In the rows, 128 means zero.
The same turns and mirrors carry the whole set onto itself, and each row onto the other rows of its family. Which rows share a family with each named row? Give them in list order.
These 20 rows form 5 families of 4 rows each.
Ger: [131 110 134  75 143 114 109 127 102 159 127 124 139 112 133 118 148 140
 120 136 125 140 148 147 116 128  95 164 110  99]
remu: [108 107 117  89 126 127 105 147 100 105 146 121 142 119 107 105 144  91
 104 145 128 112 116 125 132 139 107 144 107 107]
bidam: [147 100 122 156 145 145 111 113  89 127 132 147 138 154 132  99 141 126
 123 124 129 138 124 122 165 120  91 151 112 123]
Bafe: [ 98 121 132  94 131 146 119 113 111 132 156 146 128 115 145 113 174 149
 130 122 133 133 114 136 111 110  99 147 119  91]
Nenu: [148 111 124 120 142 147 116 135  90 128 111 110 142 127 136  96 139 112
  93 114 119 140 157 147 133 133 114 156 112 100]
Vuf: [152 139 122 117 121 151  97 128 101  93 128 129 151 144 128 118 119 119
 138 111 124 141 116 110 121 133  88 157 132 140]
Meda: [130 109 124  92 138 112 112 138  77 123 120 156 128 117 155 121 141 166
 147 131 128 140 107 120 111 113  92 159 101 109]
funet: [142 108 116 135 141 143 123 147  67  93 106 143 127 130 157 101 126 140
 117 108 122 140 114 120 126 117 112 152 105 110]
tup: [134 133 119 102 130 146 109 132  75  84 140 142 105 125 123 114 148 117
 147 136 161 115 136 134 130 100  80 145 110 117]
teg: [132 103 131 123 145 130 102 130 106 161 138 139 140 124 132  86 147 105
 101 140 116 134 128 119 156 147 103 143  98 114]
doz: [108 123 137 111 135 127 107 126 103 161 142 158 123 115 148  92 167 143
 111 154 139 140 119 138 130 129 107 135  93 108]
Zogi: [122 121 126 140 137 139 114 112  85 127 136 166 123 143 150 104 161 161
 129 140 151 142 116 142 137 104  91 142 109 119]
ziba: [130 133 130  99 111 145  99 139 115 114 133 117 147 126 134 102 128  99
 112 117 108 136 115 108 107 159  98 147 123 123]
zuba: [127 133 130 100 151 142  98 140 123 141 141 136 157 101 128 103 157 112
 107 134 116 130 133 125 136 126 138 145 103 110]
Dele: [140 118 109 106 131 140 109 139  88  81 152 132 134 132  96 107 121 105
 125 133 138 115 133 113 149 122  94 152 105 120]
ninef: [140 156 127 102 109 144  93 128 101 100 126 141 129 136 145 129 144 141
 145 125 150 147 124 138 100 125  83 150 122 134]
Feza: [164 117 112 137 139 135  92 150  98 104 122 153 144 134 124 114 150 108
 123 114 121 134 141 116 155 138 107 144  90 119]
Mozis: [100 127 129  82 127 135 108 144  89 105 137 132 112 111 132 114 168 106
 126 148 155 108 117 144 113 119  91 130 109 104]
Mobiz: [119 150 134  87 100 141  97 138 113 121 128 127 130 119 151 116 156 122
 118 132 134 140 124 139  89 155  93 139 118 121]
pite: [138 102 115 129 120 139 115 125  88  99 136 162 113 148 141 119 170 148
 147 105 136 136 125 127 134 124  69 146 106 102]

Same family as remu: tup, Dele, Mozis
Same family as Mobiz: Vuf, ziba, ninef
Same family as Meda: Ger, Nenu, funet
Same family as Feza: Bafe, zuba, pite

